The same turns and mirrors carry the whole set onto itself, and each row onto the other rows of its family. Which rows share a family with each named row? Give them in list order.
These 32 rows form 4 families of 8 rows each.
volig: [  6.6   3.6   6.8  11.7 -14.6  -7.4 -20.0  36.4]
Disu: [-12.0  22.1  16.8  35.7  -8.4  16.7  -0.2  11.5]
fuvom: [-12.7   2.8   4.6  36.8  -4.1  21.3   7.3 -12.5]
Bug: [  8.7 -16.7 -10.1  -7.5 -28.9  -3.6 -10.3  -1.5]
kubom: [-9.2 15.0 10.2 40.6 -4.3 16.7  3.8 17.8]
biru: [-13.3  -8.9  -1.2  18.8 -19.4  20.7  20.3 -18.3]
vof: [  4.4 -22.1  -4.0   3.2 -25.1   9.6   2.6 -18.0]
ripir: [-14.0  -8.2  -1.0  20.5 -24.2  12.6  17.7 -20.1]
rokor: [-13.2   3.3   5.9  40.2  -9.6  17.8  13.0  -9.8]
lovet: [-12.1  15.6  11.5  41.7  -8.5  11.8   5.0  16.6]
porar: [-13.8  -0.3  -2.9  16.5 -24.4  14.5  14.9 -21.2]
vef: [ -4.9  -5.6  -0.5  22.2 -20.3  18.4  10.7 -26.4]
kofe: [  3.8   4.2  13.9   7.3 -19.5   1.3 -18.7  39.2]
Fefi: [ -3.0 -24.4  -6.4   1.1 -34.2  12.3   6.0 -11.7]
Lezat: [ -0.6 -30.9  -6.7   7.1 -25.7  13.0   4.2 -12.2]
Gem: [  0.2 -18.5   6.2  -7.5 -22.7   0.6 -17.5  29.7]
pelek: [-13.4  21.3  10.7  38.1 -14.3  13.9   6.9  17.9]
dob: [ -3.5  19.2  11.3  29.6  -5.1   7.2 -17.1  27.3]
bepul: [ -7.9  15.5  15.6  29.1  -1.6   2.7 -14.7  29.1]
fer: [  2.4  -9.1   3.6  -9.4 -26.0  -1.7 -23.4  25.6]
monub: [  3.8 -21.0  -7.0  -9.5 -30.5  -5.4  -8.5  -0.8]
Pul: [ -4.5 -28.1  -5.1   3.1 -29.5   8.6   7.2 -13.1]
Rud: [ 10.9 -25.7  -2.5  -4.9 -32.0   2.5  -8.9   2.3]
mizut: [-5.1 15.2 20.3 25.9 -8.9 10.7 -6.9 33.9]
peto: [-12.9   5.0   1.4  41.2 -14.3  23.0  12.4 -10.2]
vug: [  0.3 -14.7   5.2  -7.7 -21.0  -7.7 -19.1  24.6]
voba: [-12.8   9.4  11.4  32.7  -8.6  20.7  13.6 -13.2]
tokur: [  7.3   1.4   6.3   7.1  -9.9  -3.0 -21.5  36.6]
Porip: [  8.4   2.9   3.6  12.9 -20.0  -4.2 -17.3  38.5]
der: [-12.7  14.3  16.7  22.8   0.6   8.7 -14.0  29.2]
Mag: [ 13.1 -16.1   4.0  -5.2 -24.1  -1.5 -16.8  28.5]
Puveb: [  3.2 -21.6  -4.8 -13.6 -25.8   0.6  -8.3  -1.1]

Which other rows belong to the same family as vug? volig, ripir, rokor, lovet, bepul, monub, Pul
Which other rows belong to the same family as vof? Disu, vef, kofe, Rud, mizut, voba, Mag

